In the rows, zero is written as 128.
The same turns and mirrors carry the whole set onto itself, and each row onto the other rows of its family. Which rows share a family with each named row? Give them in list order.
These 32 rows form 4 families of 8 rows each.
zuzu: [155 124 127 159 138 116 101  95 154]
Lamu: [155 131 145 154 159 135  91 133 136]
Nev: [124 138 147 147 151 110 131 102 161]
Doz: [138 132 159 135 160 139 127 133 146]
kom: [175 138 108 133 177 115  93 131 148]
pefet: [164 130 131 155 162 140  89 127 137]
Dav: [162 134 111 130 155  86 122 108 168]
Mozog: [158 136 134 153 159 141  90 118 141]
femu: [150 147 128 156 163 127  82 118 149]
Sito: [116 130 134 161 166 113 132 122 162]
mas: [142 121 109 146 166  97 145 124 166]
viru: [118 136 136 140 156 103 135 110 160]
rinam: [147 127 143 140 130 124 103 102 150]
gol: [179 136 112 139 182 109 105 136 140]
Suf: [137 130 145 145 132 114 108 103 163]
leto: [169 119 122 138 181 124 139 148 148]
mitu: [167 115 128 141 181 132 130 149 146]
Pimo: [177 122 123 125 142  94 109 111 152]
zis: [148 118 103 146 175  95 142 127 161]
nimul: [116 135 140 146 154 112 134 116 156]
mamo: [170 146 122 122 166 105  90 135 149]
rik: [163 128 110 121 149  90 110 107 161]
Nur: [156 136 114 122 148  89 113 104 163]
zuk: [149 120 110 144 167  85 139 117 159]
selif: [172 139 103 135 178 108  99 130 148]
niz: [139 135 152 141 168 139 129 139 140]
Tisul: [167 122 139 130 176 114 145 142 148]
pevus: [171 117 121 142 183 116 123 154 147]
Teg: [132 142 152 135 177 122 125 142 143]
miraz: [147 125 137 142 133 116 103  94 151]
nulo: [145 134 159 144 165 144 116 137 150]
Relu: [151 110 121 151 164 107 148 124 166]

Same family as Teg: zuzu, femu, Sito, Pimo, mamo, Tisul, Relu
Same family as niz: kom, Mozog, mas, leto, nimul, rik, miraz
Same family as zis: Doz, pefet, viru, rinam, mitu, Nur, selif

